One vector is turned by the same rotation once a step. Each row is the vector after some number of steps, and that number follows the row.
The counts run from 0 to 129.
[121 127 139  96 161 182 167 138 135 147 161 107  50 103  93 123  88 135
 142 136 132 118 142 154 177 135 134 126 129 131 141 112 116] : 29
[109  77 127 106 143 153 158 133 130 167 133  92  64 118 119  99 100 113
 123 161 147 164 128 116 154 166 151 145 133 125 160 104 147] : 11
[108  69 150  89 183 167 158 106 143 133 131 110  98 158 125 115 102 156
 128 143 153 151 127 114 165 164 129 132 116 147 148 110 143] : 87
[133 101 125  95 134 181 148 126 120 141 102 114  91 103  93  97  61 123
 149 154 108 137 153 150 163 159 127 160 165 123 151 109 133] : 20
[132  76 155 115 141 147 122 127  92 172 118  93  96 106 101 132  78 117
 138 155 106 113 136 156 154 180 150 112 129 125 144 123 163] : 76
[ 74  86 134 121 148 148 155 124 116 152 148  71  74 118 106 122 108 108
 132 131 135 133 138 108 152 177 131 158 130 140 168 105 134] : 90
[109 124 163  91 166 163 148  84  94 166  82 108 110 110 118 131 133 126
 152 154 114 144 138 149 157 178 149 127 129 133 152  96 141] : 110
[ 96 109 161 111 142 146 161  88 103 183 122  66 112 115  97 131 138 135
 133 145 116 140 111 118 152 151 172 154 140 129 173 111 133] : 14
[132 122 169  86 188 165 183 111 122 163 121 103 102 127  76 122 135 139
 128  89 140 137 129 126 184 141 156 138 143 130 143 123 114] : 26
[150 124 138 103 142 150 151 159 117 144 104 109  79  86  74 122  91 129
 165 128 118  99 153 129 184 162 143 140 139 145 152 116 138] : 116
[ 82  94 137  93 157 162 175 107 121 159 135  92  74 127 103 102 112 135
 117 134 149 174 119 120 145 167 130 149 142 130 153 112 131] : 12
[123 125 148 119 155 159 169 142 120 191 139  90  68 127 118 125  87 120
 116 108 137 154 161 135 148 179 145 160 103 135 147 107 148] : 68
[125 128 136 110 163 150 169 146 117 117 114 102  86 109  59 134  77 147
 140 103 121 102 151 105 175 158 116 149 146 160 151 118 116] : 38
[145 120 139  90 155 157 155 148 121 131 108 130  72 103  63 110  79 150
 151 117 131 117 137 130 182 158 120 122 141 148 132 125 125] : 117
[118 115 143  87 192 152 179 120 120 167 103 110  84 122 100 127 115 140
 126 106 167 138 110 107 157 187 130 108 117 138 124 118 128] : 122
[108  86 139  80 159 177 150  92 126 143  95 113 140 116  92  98  92 159
 142 159 100 118 126 129 171 154 100 148 159 140 137 119 132] : 96
[144  95 129 107 169 147 149 156 129 165 100 115  66  91 110 129 107 113
 145 148 139 124 117 133 185 181 161 120 117 125 131 109 149] : 120
[118 101 161  78 154 131 173 129 137 163 105  91 143 117  88 115  96 173
 132  99 142 118 118  97 162 169 113 159 132 133 140 128 121] : 4
[124  96 120 107 192 138 162 146 122 176 101  93 107 100 117 148 121 109
 121 157 125 109 111 103 164 180 165 123 114 131 145 106 140] : 45
[118  95 174  98 173 140 153 107 109 176 100  81 141 124 100 139 102 140
 119  93 134 115 128 130 164 199 134 126 139 119 130 122 144] : 79
[107 129 147 126 149 148 151 113  97 168  95  95  91  91 109 137 122 100
 160 148 110 127 154 147 155 184 157 147 131 127 155  84 141] : 111
[133  64 144  96 149 160 152 121 131 179 117  97  93 122 132 117 108 128
 139 172 127 151 108 120 165 160 170 143 124 134 157  92 158] : 10
[133  79 181  92 155 153 126  97 103 164 113 103 113 133  93 134  89 145
 140 151  88 127 126 142 160 163 152  96 125 136 142 124 159] : 75
[126 121 133 105 167 172 177 139 125 156 121 102  89 109  78 106 111 112
 125  90 149 145 140 139 181 163 141 159 157 130 140 121 108] : 25
[130  85 163 113 153 128 151 130 117 189 110  72 149 104 104 140  97 122
 136 111 128  91 133 127 172 180 152 151 134 119 143 119 142] : 80
[122  91 117  89 204 164 162 130 128 143  98 131  97 125  96 123 101 140
 119 136 137 127 103 116 166 179 110 102 133 141 121 120 127] : 43
[142 133 166 106 139 142 148 141 111 165  90 103 115  92  72 139 108 138
 173 123 100  98 152 121 173 151 159 142 128 146 159 111 135] : 115
[157 111 153  69 178 165 148 129 121 141  86 134 100 120  82 121 107 163
 153 127 126 119 124 121 188 166 132 104 136 150 131 126 131] : 118
[116  97 127  83 182 165 168 126 127 153  95 104 116 121  96  93 118 128
 127 114 145 162 137 120 176 174 113 160 149 133 135 116 131] : 100
[157  85 123 106 172 149 144 160 125 147 103 118  93  97  91 139  84 127
 145 155 100  91 122 111 189 154 157 124 123 144 144 120 141] : 41
[ 96 121 136  90 165 181 154 114 119 136 139 122  57 102 107 111 103 129
 150 160 123 153 143 158 154 156 120 134 127 142 146  97 138] : 108
[131 114 155 103 144 145 162 112 121 163 101  99  99 101 111 155  90 167
 160 166 112 100 122  99 154 153 155 134 109 157 164  96 142] : 128
[122 114 159  97 181 134 182 118 121 180 107  89 106 110 105 159 136 137
 136 114 148 117 108 108 164 165 163 112 108 133 137 112 131] : 123
[107 133 142 109 149 142 187 148 123 167 141  80  64  89  97 145  91 139
 145 120 149 100 127 114 149 161 146 141 114 142 150 104 117] : 125
[110 111 144 102 174 138 151 109  95 188  86  96 127 139  75 118 118 134
 118 115  89 155 118 105 148 178 141 138 130 153 140 131 142] : 57
[109 134 161 114 162 157 179 123 123 176 145  97  85 143  94 121  92 145
 126  87 138 155 167 125 144 168 118 153 115 142 141 112 136] : 69
